Each path below is one point turned by a fixed rotation once a step. After each direction that follows a path, write how fast that rotation turns it, in degrees per step (0 if it stays still).
Each turn is a multiple of 5 degrees from 10 to 175, or 0.
Each row of a path follows its step; steps can be skipped.

step 0: [ 1.09  0.91  0.12 -0.28  0.60  1.08  1.44 -0.01  0.03  0.39 -0.41 -0.68
 -0.96 -0.17  0.46  0.19  0.15 -1.49 -0.36 -3.17  0.16 -1.43  2.09  0.23
 -1.93 -0.48  1.06 -0.57  0.35  0.54  0.33 -0.52  0.27 -0.39  1.26 -0.68
 -0.29 -0.79 -0.56 -0.41  0.81  0.12  1.06 -0.02 -0.52  0.53  2.28  0.12
  0.59 -0.07  2.73]
step 1: [ 0.49  1.76  0.37 -2.13 -1.04  1.97  1.18  0.05  1.35  1.13 -0.63  0.18
 -0.05 -0.98 -0.03 -0.61 -1.99  0.65 -0.84 -0.09  1.04 -0.05  0.05 -0.13
  0.31 -0.79 -0.46 -1.74  1.42 -0.91 -1.18  0.81 -1.85 -1.29  0.71  1.28
 -0.09  0.04  0.11 -1.09 -0.06  2.06  0.93 -0.44  0.20  0.80  0.81 -1.18
  0.01  0.06  1.39]
step 2: [-0.52  0.07  0.33 -1.30 -0.76  0.30  0.66 -2.53  1.04 -0.11 -0.14  0.22
  0.05 -0.34  0.10  1.44  1.36 -0.01 -0.97 -0.17 -0.87  0.17 -0.76 -0.49
  0.20 -0.61  1.16 -0.73 -0.36 -1.08 -1.01  0.66  0.86 -0.77  1.45  0.22
 -1.55 -0.06  1.42 -1.47  0.43  0.34 -0.93 -3.11  0.68  1.99  0.79 -0.60
 -0.37  1.71 -0.02]
step 3: [ 1.13  0.53  0.61 -1.67 -1.86  0.60  0.53  0.38  2.01  1.11  0.88  0.72
  0.34  1.35  0.16 -0.35  0.23 -1.40  0.45 -0.24 -0.80 -0.68  0.71 -0.05
  0.74  1.49  0.85 -0.88 -1.00 -0.77 -0.10 -0.66  1.18 -1.17  1.05 -0.19
 -0.64  1.21  2.72  0.98  0.87 -1.95 -1.05  0.62  1.45  0.08 -0.11 -0.33
  0.63  0.80  0.96]
step 4: [ 1.04  1.75 -0.13  0.42 -0.99  0.82  0.68 -1.02  1.19 -0.56 -1.45  1.59
 -0.60 -0.97 -1.57 -0.12  0.29 -0.88 -0.44  1.90  0.84 -0.98  1.86 -0.16
 -1.60  0.91  0.37  0.74 -0.09 -0.08  1.51 -0.71  1.40 -2.80  0.29  1.60
 -1.32  0.23  0.22  0.58 -0.33 -0.17 -0.70  0.63 -0.39  0.56  0.50  0.87
  0.16 -0.48  0.16]
step 6: [ 1.76 -0.43 -1.05  0.46 -1.00 -0.86 -0.44  0.60  1.23 -1.01  1.56 -1.44
 -0.34 -1.23  1.49 -1.06  1.37  0.67  0.24 -0.30 -0.94 -0.17  0.81 -0.36
 -1.45  0.50 -0.17  0.29  0.48 -0.85  0.18  1.26  0.37 -0.53  0.48  0.79
  2.24  0.69  0.98  1.14 -1.09  0.68 -1.47 -1.52 -0.70  2.08  1.76  0.15
  0.30  0.81  0.91]
step 7: [ 2.83  0.33  0.25  0.16  0.98 -1.40  0.84 -0.51  0.73  1.33  0.23 -0.42
  0.33  0.07  0.14 -1.80 -0.83 -1.29  0.54 -1.59  0.01 -0.86  0.41  0.13
  0.17 -1.40 -0.68  0.76  0.59  0.68  0.73  1.76  1.62 -0.20 -1.05  0.78
 -1.32  0.40  0.87  0.71 -0.19 -0.07  0.52  0.60  1.12  1.77  2.26 -1.23
 -0.45 -0.11  1.29]
step 8: [ 0.69  0.26 -0.78 -0.47 -0.87  1.63 -0.85  0.05 -0.02 -0.12 -1.18  0.60
 -0.55  0.07 -0.95  0.07 -0.25  0.03 -0.82 -0.68  0.69 -0.99  0.36  0.61
 -0.84 -0.45 -1.45 -2.52  0.14  1.02 -0.36  1.21  1.68 -0.44 -0.42 -0.66
 -0.73 -3.05 -0.35  0.48 -0.69  1.30 -0.16 -0.14  0.63  1.69  1.22 -0.80
  0.86  0.29  2.38]
step 9: [ 0.91  0.79  0.88 -1.46 -0.09  2.12  1.20 -1.75  1.25 -0.29  0.78  0.04
 -1.83 -0.47  0.59  0.49  0.14  0.66 -0.13 -2.66 -0.43 -0.87 -0.25 -1.23
 -1.42 -0.68  0.67 -2.03  0.37  0.76 -1.14  0.02  0.74 -0.50  0.28 -0.11
  0.18  0.53  0.54 -0.76  0.19  1.10  1.40  0.53 -1.29  0.28  0.23 -0.14
  0.84  2.35  0.10]
Directions:
[-0.18 -0.15  0.03 -0.40 -0.21  0.30 -0.18  0.17  0.32 -0.04 -0.70  0.38
  0.12  0.26  0.38  0.24  0.58  0.07 -0.18 -0.02 -0.36  0.23 -0.02 -0.09
  0.39  0.07  0.27  0.78 -0.05 -0.90 -0.14 -0.66  0.10 -0.36  0.54  0.24
 -0.30 -0.02  0.14 -0.07 -0.06  0.30  0.46  0.23  0.19 -0.15 -0.07 -0.36
  0.23 -0.29 -0.15] | 40
[-0.17 -0.37 -0.32 -0.53 -0.48  0.19 -0.01  0.45  0.01  0.01  0.00 -0.01
  0.13  0.47 -0.16  0.05  0.46 -0.08  0.62  0.17  0.19 -0.15  0.25  0.27
  0.09  0.42 -0.05 -0.52  0.73 -0.59 -0.10  0.06 -0.45  0.56 -0.39 -0.34
 -0.28  0.03 -0.17 -0.03 -0.27 -0.31  0.12  0.19  0.07  0.22  0.50  0.65
  0.16 -0.07  0.28] | 145
[ 0.17  0.14 -0.10  0.14 -0.57  0.42  0.12 -0.26 -0.59 -0.06 -0.31 -0.20
 -0.01  0.33 -0.21 -0.79 -0.46 -0.14 -0.17  0.28  0.27  0.21  0.18 -0.31
  0.19 -0.17  0.25  0.09 -0.16 -0.14 -0.37  0.05 -0.05  0.00  0.71 -0.33
 -0.36  0.57  0.08 -0.15  0.09 -0.43  0.04 -0.74 -0.02 -0.05 -0.32  0.53
  0.54  0.07 -0.21] | 40
[ 0.17  0.21  0.34  0.20  0.68 -0.34  0.17 -0.54  0.03 -0.37  0.08  0.09
  0.59  0.01 -0.19  0.27  0.36 -0.42  0.34 -0.33 -0.30  0.14 -0.09 -0.41
 -0.08 -0.26  0.34  0.27  0.23  0.04 -0.19 -0.09  0.03 -0.12  0.24 -0.09
 -0.50 -0.02 -0.58 -0.26  0.18 -0.33  0.34  0.32 -0.46  0.42  0.44  0.60
  0.03  0.60 -0.25] | 160
[-0.24  0.56  0.20 -0.01  0.36  0.55 -0.38  0.02  0.08  0.34  0.10  0.40
  0.00 -0.44 -0.43 -0.33 -0.01 -0.36  0.13  0.21 -0.33  0.31  0.46  0.69
 -0.30 -0.19 -0.06  0.30  0.15 -0.07 -0.39  0.48 -0.06  0.12 -0.20  0.32
 -0.35  0.20 -0.88 -0.07 -0.19  0.13 -0.26 -0.03  0.70  0.00 -0.13 -0.25
  0.22 -0.19 -0.15] | 110
[ 0.21 -0.16  0.39 -0.25 -0.49 -0.40  0.34 -0.55  0.46 -0.17 -0.08  0.44
 -0.19  0.12  0.02 -0.12 -0.60  0.04  0.09  0.01 -0.12 -0.10 -0.07 -0.29
 -0.09 -0.31 -0.49  0.27  0.47 -0.36  0.52  0.34  0.13  0.15 -0.56  0.54
 -0.29  0.19 -0.14 -0.58 -0.37  0.04 -0.01 -0.21 -0.49 -0.45 -0.07  0.15
 -0.06 -0.53 -0.31] | 130
[-0.04 -0.11 -0.50  0.47  0.40  0.51  0.13 -0.18  0.34  0.26 -0.17  0.26
  0.58  0.09 -0.68  0.28  0.10  0.48 -0.39  0.53  0.51 -0.20  0.13  0.00
  0.69 -0.39 -0.66  0.00 -0.01  0.15 -0.21  0.21 -0.22 -0.16 -0.18  0.06
 -0.16 -0.55  0.30 -0.32  0.04  0.24  0.27 -0.11 -0.21  0.40  0.00  0.14
  0.07 -0.21 -0.25] | 110
